(in the rows, 128 means zero)
Each path below is one point turned by a fixed rotation once a step. After each direction that follows a path, write how fast that rotation turns it, in deg/step (0 if it stays still).
Each turn is a multiple of 5 degrees from 10 to 175, or 0.
Each row of a path follows its step; steps can be skipped.
Path 1:
step 2: [127 125 128 138 139 119 121 129 120 121 130 117 120 127 131 126 116 133
 131 122 130 122 137 122 133 129 128 122 123 123 136 123 131 127 131 134
 130 130 132 127 129 129 124 124 124 124 125 126]
step 3: [129 131 130 135 134 121 129 123 120 131 124 127 126 123 128 118 126 137
 126 121 124 125 134 128 131 134 131 123 120 131 128 120 130 131 134 120
 129 126 137 124 128 137 129 132 117 119 124 126]
step 4: [137 131 133 133 133 121 134 132 119 127 123 133 123 124 130 118 128 133
 135 122 127 126 126 127 121 136 132 134 131 134 125 123 130 129 122 124
 129 133 129 134 132 132 136 129 123 118 128 137]
step 11: [126 128 128 125 133 116 133 134 125 127 126 129 132 133 124 130 121 122
 125 124 121 121 124 126 126 132 130 137 127 134 128 128 120 122 135 125
 129 131 123 138 136 126 125 115 131 119 130 133]
step 13: [131 127 121 124 127 125 127 124 126 127 137 130 134 129 136 129 119 123
 127 116 125 124 129 128 115 125 121 129 123 120 128 125 126 125 125 128
 128 128 135 123 139 135 139 127 131 132 132 135]
step 22: [124 142 119 134 128 121 134 128 126 127 132 135 124 122 133 126 125 132
 125 127 127 126 119 131 130 127 124 121 136 136 122 122 126 125 138 128
 132 123 126 120 137 126 126 126 128 137 126 125]
step 25: [133 134 124 125 125 127 126 122 123 126 135 141 133 127 141 132 138 127
 138 128 119 121 133 130 135 133 131 129 135 127 131 125 128 124 134 121
 130 126 135 128 129 133 134 128 126 132 125 127]
step 30: [132 130 119 131 132 133 124 129 124 128 133 130 127 122 122 137 130 142
 136 134 119 119 127 125 134 126 136 126 126 129 131 124 122 126 132 124
 125 132 131 136 125 131 131 124 124 118 127 134]
step 32: [130 134 125 121 134 121 130 130 122 124 124 130 125 132 140 138 127 127
 143 130 125 128 130 138 131 125 130 135 126 131 138 125 133 130 124 130
 127 130 124 120 132 124 131 130 133 123 132 136]
Speeds:
[129 131 126 124 129 130 126 125 127 127 128 127 129 131 128 127 129 126
 128 128 128 131 129 128 126 126 128 130 130 126 132 129 128 127 128 130
 128 126 127 127 129 128 130 127 127 127 128 127]
55
[126 128 128 128 129 129 129 128 130 128 129 131 131 128 128 128 127 126
 128 128 126 129 123 127 129 127 129 127 130 125 127 127 129 126 129 130
 129 127 127 128 126 130 128 128 130 130 125 129]
10
[129 128 126 131 131 129 127 124 130 129 128 127 126 127 127 126 128 128
 128 129 129 129 127 126 130 128 125 125 128 127 128 127 129 130 128 129
 129 125 128 129 130 124 126 128 126 128 128 130]
55
[129 129 126 125 127 127 128 128 130 128 128 129 128 127 128 129 132 125
 129 128 127 124 127 126 127 131 126 127 127 127 129 128 123 127 127 128
 129 128 127 129 128 127 127 130 127 126 127 127]
20
[128 127 128 125 129 127 128 126 129 131 126 126 128 131 125 128 128 130
 129 127 126 129 126 127 130 125 128 128 126 127 128 126 127 128 130 126
 125 130 129 126 126 127 126 130 128 126 127 127]
120
[127 125 128 128 127 128 129 127 128 125 129 128 130 128 129 128 131 130
 128 130 128 130 126 126 130 127 131 132 131 129 129 127 126 129 128 126
 129 129 127 129 130 124 129 127 128 128 127 127]
70
